In the data rows, the value 128 means zero.
Here are some points:
[100  85 105  89 147 116 160 146 173  76 161 160 128 137 155 150 172 200
 106 173 133 105  64 145  98]
[101 103 117 124 134 136 185 150 185 115 118 106 146 130 162 203 197 163
  86 177 129  38  84 181  75]
[136 128 128 111 148 141 106 154 142 123 122 160 139 151 148 138 136 106
 123 149 106 155  90 110 137]
[141 110 146 117 116 108 145 109 163 155 156 163 147 149 150 135 140 118
 150 121 135 136 115 109 107]
[138  87 100  86 161 145 129 132 179  71 136 159 127 156 145 118 176 155
 112 169 140 143  52 130 118]
[111  89 114  84 144 119 157 135 175  87 150 178 123 146 163 147 182 183
 119 171 129 110  60 137  91]
[117 123 143 138 113 133 148 107 116 125 145 126 152 120 115 141 118 118
  99 108 133  86 136 125 133]
[147 117 145 109 145 148 103 144 141 126 131 156 135 153 146 142 142  91
 133 125 103 156  99 117 152]
[118  85 133  87 146  99 155 110 162  84 149 174 131 137 180 128 187 168
 125 167 120  99  52 147  80]
[138 178  69 139 151 101  72 120 120 111  99 127  93 165  94 100  78 127
 129 134 123 192 128  92 133]
Then 16 other points, each followed by its number:
[102  93 123 116 129 107 157 144 156 113 140 137 154 129 132 196 131 160
 116 153 118  77  92 146 128] 0
[162 195 156 138 104 129 126 144  70 157 106  61 158 132  59  73  67 100
 121  47 173 160 228  96 157] 1
[155 169 136 109 114 161 123  79  86 105 123 126 113 148  39 121 104 111
 117  28 157 139 166 127 188] 2
[126 106 126 118 148 138 120 136 140 109 124 147 132 146 142 149 130 127
 120 140 126 143 102 128 134] 3
[116 132 169 160 122 142 144 112 109 163 152 112 108 114 111 112 125 102
 131 102 131 107 175 133 133] 4
[131 153 114 147 126 120 102 145  94 126  98  94 113 111 111  97 104 121
 125 130 126 165 149 124 141] 5
[150 122 129 126 134 109 143 147 149 129 126 134 118 104 117 120 116 119
 153 133 145 137 135 116 117] 6
[107 172 130 142 103 128 138 115 112 161 124  87 148 135  85 151  75 123
 121  84 132 115 196 133 136] 7
[118 133 142 131  87 134 135 129 108 177 106 108 136 114 145 167 154 137
 114 107 132 129 168 135 104] 8
[118 179 115 155 124 100  92 118 112 179 157 135 106 129 127  69  86 125
 177 131 109 194 182  88 115] 9
[133  85 127 106 119 131 126 113 145  92 141 179 152 124 173 152 165 125
 116 160 109 103  51 128 122] 10
[140 120 117 119 139 140 125 138 153 133 105 135 130 152 135 130 134 128
 127 139 133 163 125 119 112] 11
[128 107  85  82 145 123 115 131 140  47 136 176 115 125 156 113 175 154
 128 159 120 148  43 122  94] 12
[130 100  96 103 148 121 122 137 159 106  89 143 139 154 129 153 135 174
 106 172 132 123  69 124 127] 13
[140 179 123 199 125 127  76 123  31 150 102  64 112  80 102  59  69  70
 114  95 123 183 216 121 173] 14
[121 128 133 170 129 111 130 122  96 134 142  97 105  78 147  98 131 118
 144 140 118 126 154 152 122] 15
Which of these numbered points is nearest to each point below, looking only along the 5 directions in which the first points spread most? Its number follows each.
[141 131  97 118 137 133 109 135 131 121  90 122 140 150 116 145 113 146
 118 143 137 136 111 119 142] > 11
[127 105  83  97 148 126 116 141 149  80 105 152 128 141 130 141 148 169
 110 166 129 135  61 122 117] > 13
[124 136 154 155 113 152 146 109  97 137 143 100 125 108 102  97 117 120
 127  93 144  98 182 141 143] > 4
[130 104 103  97 133 151 127 128 156 142  85 184 111 145 142 171 178 143
 115 160 120 126  72 119 103] > 13
[146 154 171 138 114 141 140 134 109 146 104  81 158  96 119 130 108  97
 135  95 126  88 162 156 167] > 4
[144  74 128 102 118 137 117 113 143  87 140 187 146 122 193 140 181 122
 132 170 104 114  36 134 126] > 10
[112 157 127 169 116 141 126 130 116 154 117  61 119 112 100 141  92 120
 129 114 118  94 201 141 135] > 7
[ 83  78 144 126 145 129 192  84 215 126 186 153 146 153 178 191 181 158
 101 176 146  51  78 146  73] > 0
[149  84 101  82 170 150 133 131 169  65 145 154 129 155 147 106 193 149
 113 167 149 149  51 130 128] > 12
[124 157 136 182 123 126 129 118  93 155 142  56 105 112  90  86 101 122
 130 100 139 126 200 139 139] > 7
[165 131  88  82 165 135  91 147 146  60 152 179 128 182 139  62 131 130
 170 151 135 211  61  77 150] > 12
